73, 156, 102
174, 114, 110
67, 145, 119
170, 48, 182
193, 97, 132
->
73, 156
174, 114
67, 145

114, 127, 138, 184, 163
130, 207, 154, 118, 121
114, 129, 179, 179, 126
136, 207, 149, 119, 121
->
114, 127
130, 207
114, 129

96, 102
205, 101
119, 130
95, 206
->
96, 102
205, 101
119, 130

146, 55
120, 141
103, 113
100, 123
121, 135
->
146, 55
120, 141
103, 113

107, 203, 125, 177
130, 208, 127, 60
151, 33, 118, 150
->
107, 203
130, 208
151, 33

42, 96, 92
160, 152, 146
108, 157, 102
84, 118, 95
->
42, 96
160, 152
108, 157

36, 161, 135, 196
140, 83, 203, 194
116, 103, 138, 141
103, 92, 133, 181
->
36, 161
140, 83
116, 103
---
105, 104, 79, 192
167, 108, 175, 79
137, 124, 139, 116
134, 60, 95, 184
108, 214, 151, 78
130, 166, 154, 88
158, 61, 132, 141
->
167, 108, 175, 79
134, 60, 95, 184
130, 166, 154, 88

147, 128, 211, 103, 69, 133, 80, 133
113, 134, 128, 105, 104, 174, 196, 111
101, 170, 140, 182, 58, 96, 147, 140
180, 123, 148, 48, 141, 111, 89, 121
117, 114, 133, 200, 115, 160, 146, 130
125, 147, 160, 164, 147, 85, 83, 115
158, 118, 118, 189, 154, 129, 133, 98
127, 107, 109, 98, 105, 137, 59, 152
->
113, 134, 128, 105, 104, 174, 196, 111
180, 123, 148, 48, 141, 111, 89, 121
125, 147, 160, 164, 147, 85, 83, 115
127, 107, 109, 98, 105, 137, 59, 152

160, 125, 133, 162, 125, 71, 160, 130, 129, 90, 152, 125, 164, 155, 128, 133
98, 99, 151, 160, 109, 104, 102, 159, 126, 40, 152, 119, 97, 153, 126, 152
->
98, 99, 151, 160, 109, 104, 102, 159, 126, 40, 152, 119, 97, 153, 126, 152

168, 109, 95, 84, 63, 101, 105, 140, 129, 153, 125, 86, 109, 167, 68
147, 131, 117, 120, 108, 123, 114, 146, 126, 132, 117, 125, 131, 134, 113
68, 136, 104, 92, 121, 149, 124, 52, 162, 101, 149, 161, 130, 119, 153
146, 135, 131, 155, 142, 100, 120, 171, 109, 146, 118, 118, 134, 128, 118
->
147, 131, 117, 120, 108, 123, 114, 146, 126, 132, 117, 125, 131, 134, 113
146, 135, 131, 155, 142, 100, 120, 171, 109, 146, 118, 118, 134, 128, 118

138, 151, 98, 132, 128, 124, 93, 113
109, 145, 99, 91, 119, 221, 78, 123
140, 178, 126, 132, 139, 175, 126, 146
158, 88, 189, 179, 161, 36, 211, 146
146, 118, 153, 150, 148, 118, 156, 147
168, 99, 81, 136, 136, 162, 32, 118
171, 117, 126, 165, 150, 110, 107, 135
81, 173, 111, 78, 107, 200, 120, 122
114, 173, 115, 114, 115, 113, 139, 119
170, 123, 141, 170, 157, 108, 131, 142
107, 120, 137, 110, 119, 129, 148, 128
->
109, 145, 99, 91, 119, 221, 78, 123
158, 88, 189, 179, 161, 36, 211, 146
168, 99, 81, 136, 136, 162, 32, 118
81, 173, 111, 78, 107, 200, 120, 122
170, 123, 141, 170, 157, 108, 131, 142

143, 55, 129, 59
95, 111, 115, 88
155, 85, 125, 177
135, 69, 125, 144
90, 191, 129, 124
109, 167, 126, 93
128, 89, 116, 128
115, 142, 127, 107
->
95, 111, 115, 88
135, 69, 125, 144
109, 167, 126, 93
115, 142, 127, 107
---
134, 90, 124
91, 211, 127
161, 183, 127
178, 108, 125
->
134, 90
91, 211
161, 183

107, 182, 85, 174, 129
93, 126, 110, 158, 126
188, 139, 115, 71, 126
183, 58, 128, 130, 129
->
107, 182
93, 126
188, 139

123, 106, 131
123, 116, 136
89, 49, 150
136, 145, 126
->
123, 106
123, 116
89, 49

170, 71, 128
124, 112, 36
129, 179, 157
->
170, 71
124, 112
129, 179

148, 177
150, 151
116, 101
123, 95
119, 55
->
148, 177
150, 151
116, 101

151, 102, 152
104, 193, 135
186, 32, 77
->
151, 102
104, 193
186, 32

150, 114, 141, 126, 149
197, 112, 127, 171, 32
130, 125, 139, 132, 131
121, 124, 138, 130, 120
141, 133, 127, 140, 147
->
150, 114
197, 112
130, 125
---
167, 104, 145, 145
140, 127, 130, 133
86, 170, 100, 114
104, 145, 117, 118
159, 53, 175, 130
->
145, 145, 104, 167
133, 130, 127, 140
114, 100, 170, 86
118, 117, 145, 104
130, 175, 53, 159

187, 162, 135, 166, 201, 187, 106
185, 186, 107, 145, 184, 189, 89
148, 104, 182, 195, 175, 131, 162
175, 185, 79, 116, 161, 191, 67
121, 74, 180, 179, 146, 107, 182
167, 138, 160, 185, 191, 165, 132
155, 188, 63, 86, 132, 168, 68
130, 162, 73, 65, 99, 142, 80
->
106, 187, 201, 166, 135, 162, 187
89, 189, 184, 145, 107, 186, 185
162, 131, 175, 195, 182, 104, 148
67, 191, 161, 116, 79, 185, 175
182, 107, 146, 179, 180, 74, 121
132, 165, 191, 185, 160, 138, 167
68, 168, 132, 86, 63, 188, 155
80, 142, 99, 65, 73, 162, 130

161, 155
63, 123
131, 100
53, 171
107, 94
50, 161
160, 134
->
155, 161
123, 63
100, 131
171, 53
94, 107
161, 50
134, 160

131, 128, 185, 119, 128, 145, 109, 94, 129, 129, 129, 127
123, 130, 154, 105, 128, 152, 95, 152, 132, 131, 126, 130
127, 128, 95, 141, 129, 142, 138, 131, 132, 128, 126, 126
125, 127, 117, 148, 128, 124, 147, 136, 132, 129, 130, 128
128, 131, 118, 117, 129, 128, 128, 148, 124, 127, 125, 129
126, 127, 127, 147, 128, 51, 155, 161, 126, 128, 127, 128
127, 127, 132, 145, 128, 128, 146, 136, 136, 134, 134, 129
128, 130, 150, 102, 128, 141, 94, 127, 121, 124, 117, 127
->
127, 129, 129, 129, 94, 109, 145, 128, 119, 185, 128, 131
130, 126, 131, 132, 152, 95, 152, 128, 105, 154, 130, 123
126, 126, 128, 132, 131, 138, 142, 129, 141, 95, 128, 127
128, 130, 129, 132, 136, 147, 124, 128, 148, 117, 127, 125
129, 125, 127, 124, 148, 128, 128, 129, 117, 118, 131, 128
128, 127, 128, 126, 161, 155, 51, 128, 147, 127, 127, 126
129, 134, 134, 136, 136, 146, 128, 128, 145, 132, 127, 127
127, 117, 124, 121, 127, 94, 141, 128, 102, 150, 130, 128

201, 99, 171, 84, 163, 147, 99, 201, 106, 91, 94, 164, 197, 96, 138
137, 84, 76, 120, 56, 211, 84, 137, 168, 167, 174, 85, 130, 125, 133
->
138, 96, 197, 164, 94, 91, 106, 201, 99, 147, 163, 84, 171, 99, 201
133, 125, 130, 85, 174, 167, 168, 137, 84, 211, 56, 120, 76, 84, 137

192, 124, 162, 139, 159, 93, 175, 151, 89, 191, 189, 112, 145, 124, 127
151, 188, 93, 95, 207, 127, 136, 115, 102, 167, 182, 144, 86, 126, 131
153, 128, 121, 112, 198, 110, 180, 114, 101, 206, 183, 125, 111, 132, 149
->
127, 124, 145, 112, 189, 191, 89, 151, 175, 93, 159, 139, 162, 124, 192
131, 126, 86, 144, 182, 167, 102, 115, 136, 127, 207, 95, 93, 188, 151
149, 132, 111, 125, 183, 206, 101, 114, 180, 110, 198, 112, 121, 128, 153
